In the data rows, the value 128 means zero.
Some points:
[213  86  94 135 171 203 167 117 130 121 135 120 115  85 135  86 116 132
 128 246  86 131 144 177 228 118 138 110 152 124   0 186 112 124  61]
[ 87 122 144 112 133 127 116 184 144 158  97 134 127 109 233 163 246 149
 125 135 136  30 130 118 154   0 125 188  78 137  76 103 117 162 122]
[132 153  75 125 140 224 198 134 131 140 145 126 151 194 139 131 113 116
 147 125  89  38 145 137 123 135  68 102 112 130 127 134 101 223 138]
[105  22 149 109 122 113 113  14 167 191 160  69 107 159 118 134 169 127
 151 147 138 142 108 101 121 124 185 105 150  93 134 149 160 125 159]
[184 107 111 152  79  98 127  96  48 190  93 125 130 118 124 160 129 101
 164 104 106 105 121  89 127 149 115 127 123 100  19 144 132 124  88]
[108 202 189 148 225 123 167 155 100  93  94 166  75 149 135 155 162  33
 114 159 145 117 133 110 180 187 148 112 110  98 148 137 139 138 151]
[131 130 121 183 136 125  95  97 176  79 125  98 128 121 109 105 137  41
 111 120 109 109  72 102  80 125 120  99  82 193 129 115 165 205  58]
[142 224 113 105 119 117 152 134 124 125 195 128 126 140  37 115 136 106
  83 194  84 147 242 144 188  39 135 131 141 100 158 136 132 165 118]
[ 84 148 101  50 134 178 124 101  60 222  70 161 122  80  82 123 145 103
 114  41 180 125 114 110 253 128 196 159 115 190 166  76 140 135 111]
[100 155 108 123  68 121  45 179 149 159   0 159 177 169  21 164  92 212
 105 154 107 102  84 156 117 113  91 103 165 131  99 132 128 112 109]
[133  97 117  57  90   4 184 128 129 122 115 131 132 132 178  91 136 141
  93 160  92 108 124 188 194 157  69 112 164  86 150 135  72 152 134]
[104 139 147 126 133 121 116 123  78  59 181 112 166 183 176 138 162 217
 160 183 109 117 152   0 121 176  94 128 138 160  94 109 129  97 121]
[101 131  90 127 105 150 135  80 129 121 101  95 107 124 118 101  95 138
 114 157 164 100  99 142 137 134 120  92  82  99 147  86 100  87 138]
[125  28 148 115 114 129  29 134  67 111  92 129  48 127 145 115 151 115
  74 226  85 109 205 169  58 157 107 124 133 141 153 137 155  98 132]
[ 85 183 150 125 181  44 111 141 131 154 121 127 133  93 170 117 102 100
 162 168 100 219  77 104 105 132 122 182  28 168  57  78  91 155 181]
[136 137 138 143 162 239  75 123 145 138  94 117 151  99  96  78 197 148
 121 158 153 102 111 159 122 151  98 104  75 139 145 145  99  86 165]
[ 88 135 176  54 151 136 158 118 130 112 108  54 146 103 110 120 211 121
 126  94 102 187 159 108 120 155  72 160 183 142  54  69 117  79 116]
[147 144 147 114 124 138 159  77 111  69 121 169  95  43  89  81 135 150
 170 117  75  85 187 175 117 154  76  93 106 199 157  38  82  73 172]
[109 107 106 105 136 134 128 142 144 192 104 124 148  81 133  51 100 168
 122 105 109 156 167 127 118 135  86  87  63 118 148 183 151 116 122]
[ 98 133 116 161 103 134 136 127 117 125 142  94 160 131 161 113 140 154
 142 126 107 144 146 185 252 165 128 105 129 131 146 159 198 146 161]
[118 114  96 129  76 136 129 116 152  93 125 130   0 139 196 119  48 123
 102  85 137 101 126 138 108 126 145 186  51 135  68  64 112 165 154]
[ 94 176 123 186 176 106 209 147 109 142  95  58  67 112 129 103 126 139
 113 158 159 122 123 196 111 131   0 137 225 121 149 175 129 186 125]
[136 117 157 160 124 134 130 134  50  97 156  84 109 136  99 144 148 255
 114  97 119 171 134 156 117 119 152 193  50 140  87  60 135 175  96]
[125 160 205 113 171 255  74 161 117 121 148 140 124 131 176 145 108 128
 141 146 119 188 116 166 161 168 120 116 170  13 141 111 125 176 121]
[154  73 148 150  25 115 110 212 165 118 184 107 126  94 111 140 153  50
 141 101 131 118 155  94 106 120 139 116 148 108 122 119 138 185 111]
[111 134 190 145 101 135 130 119 118 140 134 121 135 185 140 142 128  44
  66 166  75 118 142 119 194 176 155 129 145 124 111 124 106 105 138]
[139  97 134 125 132 100 102 100 165 175 159  59 142 166  96 126 128 118
 169 123 122  66  86 139 154 138  97 121  69  73 173  93  77  62  81]
[114  92 105 133 152 129 118 148 151  90 136 161 134 255  71 124 135  90
  87 127 146 214 183 120 136 147  83 166 122 106  85  59 144  84 120]
[156 128 138 110 107 120  75 103 108 104 119  98 220 111 143 184 101 130
 108  88 109 105 158 167  88 140 173 160  86 113 175 153  59  43  98]
[122 116 107 132 180  63 103 120 137  88 163  92 153 161 160 208  95 110
  77 146 214 125 197 160 199 113  80  60 114 210 106  94 146  99 136]
[ 91 167 103 237 142  60 120 152  95 114 127 121 103 132 145 109 120 128
 211 108 143 128 106 127 141 114 160 152 131  49 113 130  84  18 116]
[111 169 169 110 136 126 102 137 141 194 218 101 150 171 133 132 135 105
  62 113 160 141 179 150  93 155  82 161  93 134  96 178 129 103 138]
[ 84 175 146 103  63 190 166 134  46 104 127 123 131 153 146 111  78 118
 173 114 138  53 129 106  98 104 128  88 134 157 145 135  89  82  65]
[139 177 201  12 131 113 198 112 142 144 160 147 148 135 122 110 107 123
 106 108 218 151  77 198  31 138 195 115 126 134  34 174 124 131 102]
[189  98  65 143 122 154 119 133 166 140 156 186  93  70 109 142 124 155
  24  79 104 193  73 109 154 123  89 141 165 161  96 128  80  55 141]
[ 66 127 116 255 112 144 116 122 116 156 123  99 122  99 127 102 140  87
  88 111 119 163 124 160  87 135 131 194 131 141 155 125 138 115  92]
[149 175  89 131 150 148 162 158 101 105 193 106 134 141 142 176 162 122
 165 124 111 108  69 153 142 164  96 106 137 135 139 142 255 126 117]
[164 119 152 152 127  96 113  98 151  56 159  81 130 151 101 118 164 125
 134 114 140 121  71 106 148  89 200 158 104 171 193 146  33 141  64]
[128  94 155 132 102 102 122 105 143 150 105 236 134 145 126 151 121 156
 219 127 107 225 132 229 115 113 175  90 136 184 131 162 137 144 136]
[132 140 104 117 126 130 119 191 137 219 152 175 141  87 187  35 113 100
 146 133 130 118 129  97  97 104 122 147 157 140 155 104 136  51 135]
[113 203   0 135 115 162 156  54 146 121 171 115 124 131 148 215 181 117
 131 174 144 106 158 141  69 162 172 110 166 122 110 123 114 121 162]
[113 123  97 123 136 120 112 143 112 121 140 142  89 148 135 107 209 152
 156 103 192 129  98 167  97  74 180  90 176 106 140 121 159 127 130]
[ 66  78 238 156 108 123 163  81 255 121 115 175 158  94 162 177  74 168
 120 113 143  97 128  98 131 117 168  90 179 148 120 128 125 137 126]
[130 115 117 117 140 145 119 135 128 147 102 192 147  63  95 255 103 121
 171 135 155 117 104 110 107 109  91 192 104 124 143 125 140 112 128]
[124 152 111 127 121 155 228 248 200 103 103 100 109 172 131 146 180 134
 123  98  69  98 123 131 115 170 177 120 124 134 112 163 187  61 167]
[152  88 123  77 132 127 140 135 139  66 114  92 118 127  46 135 123  36
 234 101 152 140 122 152 105  67 126 117 135  78 119 163  99 141 197]
[172 126 228 255  97  93 178  75 132 173 154 234 174  97  68 127 104 169
 128 142 160 130 120  91 126  84 116 100 136 116 134 144 130 128 162]
[141 113  54 115 144 123 136 142 156 185 127 170 148 114 120 125 140 206
 179 113 190 142 143  74 101 208 141 167 114  95 152 103  59 237  87]
[ 81  79  83 115 178 143 180  90  48  70 163 218 115 180 155 133 126 110
 101  94 105  77 115 127 117 141 121 164 102 115 130 195 142 113 125]
[149 114 123 120 194 121  81 190 141  69 137 135 114 127 143 109 122 141
 116  99 227  92 114  87 115  91 136 103 133 114 165 168 106  98 100]
[255 142 129 186  90 124 122  87 197 108  16 103 155 160 248 116 139 110
 163 101 157 184 177 122 125 139 141 167 129 167 168 112 139 133  89]
[ 61 169  95 129 131 150 180 151 181  89 144 115  96 138 144 174 120 154
  84 159  66 205 134 117 152 134 124 131  91  92 253 165 129 135 154]
[203  91 130 124 108 132 182 113  41 120  82 105 218 145 166 128 135 117
  56 113 145 193  69  81  83  63 138  77 136  66 137 126 153 159 234]
[221  98 190 152 102 123 138 132 139 228 155 106  30 149 104 142  37 152
 166 134 163 114 115 116 125 121 132 156 123 158 170 103 172 115 129]
[105 111 104 116 136 116 131 201 121 103 177 111 228  87 157 137  96 101
 109 126  84 112 106 188 106 132 167 104 138 110 124  21 174 119 105]
[ 92 110 115 132  98 141 118 255  71 119 147 121 121 144 106 107 124 111
 159 127 171 198  98  61 119 135 151  55 123 222 146 143  35 169 116]
[ 88 138 108 120 129 135  99  23 126 101 140 128 117 137 138 112 134 111
 163  70 129 235 117  64  82  39 104  82 162 109 135 149 154 126  89]
[178 177 171  20  74  81  92 120 157 127 108 124  25  84 115 142 101 160
 118 117 113 155 109  74 138 126 120  78 125  80 138 160 172 118 113]
[ 97 118 117 118 172  84 140 145  63 146 103 105 119  78 128 210 112 125
  85 157 119 145 202 127 139 178 142 104 163 136 161 175 113 166 132]
[138 128 113 119 255 116 135 127 128 193  84 116 126 122  91 100  82 158
 143 113  19  81 136  91  75 103 222 123 183 148 167  85 125 134 121]
[ 97 108 114 145 110  98 130 118 150  78  64 172 221  56  33   0  48 173
 116 154 182  91 156  88 141 157 162 161 134  69  85 153 223 158 150]
[158 118 155 131  91  71  67  95 144 140 141 224 132 127 117 101 203 110
  95 125  84  53 125 166 128 196  90 105 112 109 156 120 118 183 110]
[154 109 137  46 100 133 128 111 133 125 150 133 161 146 137 107 116 112
 165 176 146 129  70 110 149 115 123 255 159 231 209 116 143 126 121]
[134 154 120 130 132 124   0 120 127 107 144  91 152 133 137 100  74 139
 143  64 102  69 121 128 148 129 137 138 222 114  60 202 147 225 255]
Along one direction, these points spread out more than along any other. Take the direction at right angles to it along which they spread out most. Then take the direction at right angles to both along which they spread out most. Go by this last direction. How many in every 100 of the points above lie lower along it than each point below? Answers are rounded to whole numbers. More than half of the points above lie lower than the first one.
[156 128 138 110 107 120  75 103 108 104 119  98 220 111 143 184 101 130
 108  88 109 105 158 167  88 140 173 160  86 113 175 153  59  43  98] 83
[125 160 205 113 171 255  74 161 117 121 148 140 124 131 176 145 108 128
 141 146 119 188 116 166 161 168 120 116 170  13 141 111 125 176 121] 19
[ 66 127 116 255 112 144 116 122 116 156 123  99 122  99 127 102 140  87
  88 111 119 163 124 160  87 135 131 194 131 141 155 125 138 115  92] 75
[149 175  89 131 150 148 162 158 101 105 193 106 134 141 142 176 162 122
 165 124 111 108  69 153 142 164  96 106 137 135 139 142 255 126 117] 11
[133  97 117  57  90   4 184 128 129 122 115 131 132 132 178  91 136 141
  93 160  92 108 124 188 194 157  69 112 164  86 150 135  72 152 134] 88
[132 153  75 125 140 224 198 134 131 140 145 126 151 194 139 131 113 116
 147 125  89  38 145 137 123 135  68 102 112 130 127 134 101 223 138] 44
[147 144 147 114 124 138 159  77 111  69 121 169  95  43  89  81 135 150
 170 117  75  85 187 175 117 154  76  93 106 199 157  38  82  73 172] 98
[ 66  78 238 156 108 123 163  81 255 121 115 175 158  94 162 177  74 168
 120 113 143  97 128  98 131 117 168  90 179 148 120 128 125 137 126] 33
[130 115 117 117 140 145 119 135 128 147 102 192 147  63  95 255 103 121
 171 135 155 117 104 110 107 109  91 192 104 124 143 125 140 112 128] 66
[122 116 107 132 180  63 103 120 137  88 163  92 153 161 160 208  95 110
  77 146 214 125 197 160 199 113  80  60 114 210 106  94 146  99 136] 52
[ 61 169  95 129 131 150 180 151 181  89 144 115  96 138 144 174 120 154
  84 159  66 205 134 117 152 134 124 131  91  92 253 165 129 135 154] 28
